rotation ticks, each row followed by its count of ticks
The counts run from 0 to 912.
[  3   9  15   9  -6  30  13   4   2  16 -37  -4  23  14  -1  13   6 -17
  -1  16 -22  22 -26 -24   6  -5   3 -11 -17 -31 -25 -12  -2  -8  -9  -1
  45 -20 -30   5   9  15  -2  -7 -44  16  -5  18   0 -12 -13  15 -24  26
 -16  26   3  38   7 -17  11 -18 -16 -13   9] | 3
[ -5  18  -8  -6  -4   3   4  -7 -20  27 -25  14  20 -37  24  -1  23 -13
  13  11  19 -26  13 -29  -8 -32   3   5 -22  -2 -22   1  -4  20  19   8
   0   6  -9 -14  12 -19  38  29 -39   2  -3  14  23  39 -25  -8 -25  22
   3   8   8  -4  -5  25 -14   9 -26  32   4] | 611
[-14   0   6  -3  10  -6  31   1 -14 -13  -7  20  -4  17  27 -27  13  11
  53  29  11  12   8 -47 -22  -4  -5  11 -39  25  29  -7  33  -3  20 -14
  -2  20  10  14  12  -5  13  12  -7  -8  16 -10   6  17 -12 -14   7  -4
 -16  15  11   9 -22  22 -17  -8 -13 -21  -9] | 816
[-15  11  -9  16 -16  25  18  -6  20 -14 -15 -15 -20   7  14 -10  -7  27
  25  -4   4 -15   0   5 -14  10   4 -22   1   6   9 -11  24  23   5  -3
  13  -3   6  42  51   7  46  24  -8 -20   6   3   4  37  18   3  -7  -6
 -13 -24  -1  19  -9   5  31 -20 -11  -1 -13] | 597
[ 15   0  23  -7  16  39  12   6 -36  22 -38 -13   9  12  20  -3  30 -23
  12   1  11   3  -1  -7 -10  -8  23  31  -5  -1 -21  -8 -10  10   4 -16
  39  -4 -29   2 -11   5 -17  -9 -27   9  17   7  -5  19 -22  -1   4  19
 -21  31  30  43  22  -5 -20 -27  -3 -27   5] | 469
[ 16  26 -18 -11 -10  26  -7  -8  20  -5   2  -3   2   6  -8  13 -22  23
 -20  21 -32  18   3 -11  -2   3   9  -8  10 -27 -32  -7  17  13  -4  -4
  16 -22 -16  25  24  42  42  34 -59  -3  13  27  -8  18  43  19  12 -12
  14  11 -17   1  25  -4  -8  11   9  -6   1] | 192
[-23  12  20  31   3   8  13   5  12 -35 -27 -37 -11  27   6  17  -3  16
  39  23  14  15 -11  12 -21  -7  19   6  19  11 -16 -19  24  22  14 -10
  22  10  13  31   3  19 -38  15 -14  22 -21 -13  11  -9  -7  28  11  -4
 -14  -2   1  26   3  -7 -13 -12  12 -30  -4] | 399
[-12 -16   6  -5  24  13  24   1 -22 -21   6  -1   3   4  14  -8  12 -16
  32  45  22  -3   1 -17  -8 -34  14  23 -10  10 -20  -8  23  29  -4   7
   2   7  -9  -6  -8  22  -1  41  12  30  -1  10  10  -1   2 -13  18   4
   1  55  18   1 -26   4 -52  -2  -8   6  20] | 736
[-14   3 -13  22   2  10   0   9  14   6   2  28  23  -2 -25  16 -11  42
  -2  12 -27  -4  -1   7  12  -3 -32 -27 -17 -33 -24 -32  16  33 -39  -3
  -4  -6 -14  -5  18  31  40  16 -32   3 -19  33   2 -20  26  28  36   0
   7   4 -34  14   7  -9 -13   3  12  16   5] | 1
[-22 -15 -22  27 -11  39   5  -8  -8   7 -19 -24   7 -46   3 -13  -5 -23
   8  14 -24 -12  -6 -30 -23  -2  10 -10   8 -13  -4  -8  13  23  46   6
   2  -8 -38  14   7   9  20   5 -45  -4  -3   8   3  19  13   8 -28   3
  -7  -4  10  24  -3  37  16  14 -19  27  -9] | 497
[ 11   2  -4   9 -16  -7   1 -31 -10  -3  -8  -6   7 -37  -9  13 -22  12
 -24  41 -15  28 -11 -20  19 -34  42  -7   2 -22 -25  -5  26  -6  12  12
  26 -12  26  25  -1  18  16  23 -17   7  20  26 -27 -20  14  16 -25  20
   9   0 -12  25   0  -2   2  21 -35 -29  10] | 909
[ -5  49  -3  31  25   4  -4 -10   4   7 -18 -10  11  27  -2  -3 -15   3
  15  10   1  13 -19  22 -13 -11   8  19  33  -4  -2 -34   9  34  -8 -16
  19  25  22  14   9  23 -29  20 -21  21  -9   5  13   7   1  19  27  -2
  -7   9 -22  -9  27   0 -30   0  10 -15  22] | 394
[ 23   8 -18  10  -4  25  -2 -30   9  38   9   7  -4 -10 -15  -9  -9  37
 -36  -2 -15 -11   6  -3  -4  -7  10  -5  18 -13 -19 -13   2   9 -27 -24
  20  -1   0  -2   8  23  48  20  -7 -27  11  39 -11  -8  20  19  14  -2
  19  -8 -32  19  18 -20   4 -19  12   8  14] | 187
[ -1  11  -3  13  -3 -15 -15 -17  -8  50  -8  36  41  -5  -9  19   1   3
  -4  21  16  10 -14  -8  11 -21  14  -5  -2  -7 -20   1  20  44   7   0
  -8  -4  20 -10  25   3  43  48   1 -24  24   4 -16  31   3   9   9  15
  19  14  -7 -25   4   7 -18   8 -17   4  27] | 726
[ 15   1 -20  -9  -8   2   2  -9  -9   3   4  25  -6 -15  16   4   3  29
  19  15   2 -37  13 -13 -20  -6  -4   9 -30 -12 -35 -12   7   9   3  15
   3   0   1 -16  -6 -27  53  39 -14 -10  -8  10  15   7  -9   7  -5  26
  16 -15  -8   4 -50  -3 -11  18 -13  33  11] | 146
[ 15  28  -8  18  15  30   0 -12  -1  26 -22 -22 -23   4   6   7  33  41
   3 -15 -21  -6   5  27 -28  17  23  13  13  22 -13 -19 -17  27 -14 -30
  38   4  12  21  19   6   4   2 -10 -28   6   8 -18  19  17  41  15  -7
 -29 -30  -4  31   3  -3  -1  -1  12 -15  -5] | 588
[-13  33  17  -8   8  15   2  -5  17   9 -32 -16 -18  25 -10   2  10  49
  22   0  24  -9 -16  22 -16  26  21  19   7  -1 -15 -37   7   6 -31 -24
   5   2   5   8  -9   7  -6  15 -35 -17 -29  19   2 -17 -10  35  11  -3
 -23  -9 -26  20  -4 -21  14 -31   1  -7  17] | 669
[ -8 -25 -13  -4 -10  36   8 -10  10  24 -12  13   1 -24   0 -17   2   2
   6  -8 -13 -39  33 -33 -10   5 -14  -6   1 -25  11 -18  10  20   3 -26
 -13  -9 -54  10  -8  20  27 -20 -43 -20   8  45  20   9  -2   7  -3  -3
   2  -4  12  37   5  16  10 -36   3  22  -6] | 757
[ -6   1  -7  46 -11  34  -5 -13 -19 -11  -6 -19 -24 -40  -7   4  -5  -9
  -9   8  12 -24  -6  -7 -11 -35  27   1  26  -5  -4 -14  -2  25  46  -1
 -21  -2 -18   8   4   0  23   3 -14   6  17  34  13  33  11   6 -12 -15
  35   7  -6   6  25  10 -30  10   4  39  -3] | 311
[ -6  17   6  35  12  18 -11   0 -34  29 -36 -18   8 -57  -9 -18  20  13
  15  -1 -39 -25   4  -1  -1  -8   2   7  -1 -26  11 -20  -9  13   6 -18
   7   0 -20   8  -5 -22  -5 -16 -36  10 -25  31  11   7 -11  44 -20  17
  -3 -17 -10  45   4  18   6   4 -16  17   0] | 688
[ -9  25  17 -17   6   0   0   8  20  26 -40  19  54  22  -8  19   1  11
   4  17   7  33   0   2  20  -9 -17 -25   1 -23   0 -18  32  19 -12 -19
  11   4  21  26  12  35  -5   6 -40  -7  -4   8 -14 -16 -16  23   9  11
 -11  28  -4  17  35  -5   6  11  -9 -32  29] | 459
[-18 -14  20  -5  -5  -2  30 -14   4 -12 -22   8  -5  28  10 -10 -14  14
  35  17  29  28 -16 -45 -24  -5  16   6 -12  16  13 -13  48   4   0 -15
   9  -2  30  28   7  10  -1  -1  12 -28  18   1   4 -19 -50 -17  -1  -7
   7  -1  23  41  -1  -2  -2 -29  -7 -19  -6] | 820
[  0 -13   5  -7  11  16  11 -30   4  17  -2  32   9  26  11  14  20   2
   4  25   0 -10 -12 -14 -16 -20  -9  29   7  -5 -28  -5   8  26 -43  -4
  17   7 -13 -25 -26   0  -6  16   8   1 -14  11  22 -52 -25  -3   8  11
   7   4  -7  27 -26 -28 -38 -20  22   2  16] | 745
[ 12  -9   3   8  -8 -16  46 -15  11  19 -28  22 -24   3  11   9  30   6
  34  23   9 -17   5   2 -21 -14  -1  12  22  36  -4 -22   3  35  15  -9
   2  36  18  10  12  16   9  16  -6 -15  19   5  -3  20 -17  15  12  20
 -11 -42   7  15  -3   1  -3   5 -13 -22   9] | 515
[-21  36  -8  38   6 -11  18 -15  14 -16 -10   4 -25  21  23  10  -1  35
  43  13  43   9 -33   5  -8 -38  19   0  -6  13  -1 -18  26  21   3   0
  -7  10  42  24  14   5  36  28   5  -1  -4  16   1  -2  -1 -11  -7  -5
   3  11 -26   1  -1  -4  -8   8 -12   2  -4] | 330
[-19  11  -6  17  -7   6   0 -23  12  11 -24  14 -22   5  14  -7 -12   1
 -10  -6  19 -23  -7 -12 -34  -7  -2  -4  22 -17 -19 -24   7   7  -6  -9
 -15   6 -11 -15 -37 -11   1  11 -49 -12 -24  33  30 -19 -40   2  -5   0
  39  -8 -52   6   0 -14  -4 -26  11  24   7] | 490
[-25  29  21  21  -6   8 -34 -16 -36   7 -41 -15  14   0 -14 -12 -27  35
  29 -16  -6   6  -8  16 -30   6   8  12  12   3  10 -17  15  21  17 -11
  25  -4  29  28  35 -24 -19   2 -14 -22 -13  -5  -4   7 -32  26  12  -2
  -4 -19  11  25  13  28   9   5  -7 -10  10] | 884
[-12   6  16   3   8  57  12  -4 -11 -26  -9 -34 -14   8   0  -9  -7 -12
   1   9  32  19 -19   7 -12  -1  20  17  12  -8 -16 -24  13  24  -6 -13
  12 -11 -24   8   9  38 -23   4  -9  18 -11  -5  10   2  -6   9  21 -16
  10  24  39  24  41 -24 -20  -5  18  -9  31] | 659
[-16  43  11   1  20 -29  13   1 -16  -8 -10  25 -13  27  14 -23  -4  31
  41  16  11   9   4 -12 -20  -2  -3  24 -26  20   1 -13  29   8 -11 -34
   3  19  44  -1   2 -11  -3  11   2   1 -17   3  17 -13 -34   2  19   4
   2 -12 -10  18 -10  10 -27   3 -12 -27  17] | 815
[-43   0  19  19  10   8  35  -7  12  27 -22  20  20  34 -16 -25 -12  14
  35  12  -6  28 -34 -31 -44  31  27  13   8   8  10 -29  19  11   9  -2
  15  10 -12 -18  20  -9 -25  18  -5   5   6  -6 -18  -4 -12   9  25  21
 -28   6 -10  11  -3   6   7 -23  -3 -40   4] | 99
[  0  31   6   0  15  -7  -6 -12   0  39 -19  28  39  16   0  -2 -20  -5
 -19  28  11  34 -36 -22   3   0  38  -8   3 -36 -24   4  17  12 -13  -6
  20  -2  11  -2   4  11  29  34 -34   2  13   8 -11  -6  -5  -3 -10  12
   8  15 -32 -21   2  -5 -20  -8 -26 -28  20] | 269
[ 15  30   8 -10  32  24  -6 -11  -6  51 -15   4  -2  38  14 -21  11 -14
  13  -7 -11  -3  -3   6 -22  22  16  29   4  -2  -8 -34 -19  35 -20 -17
  24  22 -31  -5   5   5  -3   2  -6   1   3  -9  19   2 -16   7  13   6
 -15 -13   0  21  -2 -10 -25 -45   4 -17  21] | 474
[-14 -10 -14  -4  12  14  23  -6 -15 -23   0 -10  -7 -22  15  -2  15   5
  27  17  10  -8  24   0   3 -62 -11  12 -16  29   6 -23  14  34  19   3
  -5  -1  10  14  15  11   3   5  39  23  -1  11   9  15   1  13  21  -9
 -11  41  31  29   3  13 -30  35  -5  25   5] | 56
[ -7  33  10  27  12  17  -7  13 -14  35 -22   5  19 -15   2  15  39  32
   5 -15 -16 -12  35  18   3 -32  -8 -10 -21  -7   8 -19 -18  49   6 -28
   2   9   4  -1  25  -5  24  -6 -22 -24   5   9   1  38  -4  38  19   2
 -11  -6 -17  -3   9  19  -9  14  13  24 -10] | 126
[ 17  26   6 -16  32  13  -7 -24 -37 -12   3  10 -29  -7   7 -39  -8  26
   7  11 -14 -13  19  12 -14 -14  11  46 -18  -1   4 -26  19  13 -16 -24
  10  14  22  -2 -15 -15  -3   8   5  14 -29   9  27 -34 -21  15  15  10
  21 -14   5  27  -8  -5 -31  10  -7  -7  32] | 814
[-34  -1   5 -21   1  11  17   6  16 -11 -20  24  20  34  21  -6  -5   7
  30  22  21   6   9 -37  -2 -17 -11 -23 -20 -19   1   1  49  17  -1  -6
 -13 -17   8  33  12  35  36  27 -18 -24  -4  23  20   6 -17 -23   4 -17
   9  45  -4   2   3  -5  -7 -15  -9   0  -6] | 75
[-28  46  -9  16  17  16  23 -15  19   1 -34  -7 -15  30 -17  -2  -4  42
  29  -5 -13  17 -13   7 -25  16  14   6  10  23  11 -35  19  20   3   3
  26  10  21  17  32  -4 -11   8   6   1  -7 -25  -3   6  -1  20  31   9
 -40 -10 -20   7  19  17  26   9  -5 -12   6] | 779
[ 16   5 -14   3  -3  -1 -10 -16  -2  22 -29   9   2 -46   3 -13  19  25
   1   6 -30 -34  21 -15  -1  -4 -24  -1  -7 -26 -13 -15  10  -7   7   2
  11   1  -9   1   5 -16  36   9 -34 -20 -15  40  -4  -9 -15  23 -11  38
  -6  -6 -11  38 -13  18  19  15  -9  19 -11] | 227
[-40 -23   3  25  31  16  -7  12 -34  -8   9  -2  28 -44  -8 -18 -21   6
   1  20  -3  -4 -16 -38   3 -28  -8  -2 -36  -3   6 -10  33  30  16  -7
 -15 -19  -1  -3  -3  -5  -5  10   7  15  -7   9  14  -8   8  23   4 -16
  25  33  15  14 -20 -11 -27  29 -24  29  13] | 161
[-39   3  -6  24  24  35  46   9  25  10   2 -16 -17  14  17  -3  20  28
  29  15  12  -4 -21  -4  -1  -7  25 -28  -8  20  17 -20  21  17  13  -8
   1   6 -35  34   4  25  17  12  -2  -2  -2  13   3  25  32  -5 -14 -16
 -33  18  -3  28 -22  -8   6 -28  -7   7  -5] | 857
[ -5   1 -11   2  11 -19 -19 -24 -26  41 -13  13  20 -23   8 -22  -5   1
  27   8   2 -33   4   1 -10 -11  17   7   5   5  -4   0  -4  49  30 -14
 -24  22   4   9 -10  -4  22  39 -17 -12  10  16  24  23 -29   1  -2   1
  28 -34  12 -20 -20  23 -27   4 -22  14  23] | 616
[ -9   1   4  18   1 -10  -6  -3 -15  29 -29  14 -15 -50   4 -17   6  20
   9 -15  -7 -30  16 -22  -4 -28 -18 -18  -9 -10  16 -22   4  12  17 -29
 -38   5   2  10  -1 -11  19 -11 -37 -14   1  47  23  20 -21  18  -6  10
  13 -11  -8  22  12  19   1   2 -19  41  -5] | 231
[ 16  -4   2   7  -5  23  -2 -33 -17  36  -6  32   5  -3 -12 -13   3  -7
 -30  21 -26  -3  -4 -33  14  -3  -2  17   6 -22 -16 -34  17  18 -27 -15
  18   2  -5 -25   5   7  27  17   5  -9  -2  33   2 -21 -30  27  -6  25
  36 -11  -1  32  43 -28 -13 -14  -2 -12  41] | 644
[-27 -11   3  28 -24  33  23 -11   7 -36   0  14 -14  27   7   3   0  -5
  19  14  19 -13 -19 -29 -29   0  -7  25  13   4 -29 -23  24   1   7  13
  18  -6 -25 -29   7 -26  17  21 -15  18 -15  23  20 -29 -25 -17  -4  19
  26  26 -17  15 -19 -14 -16 -14  23  27 -13] | 485
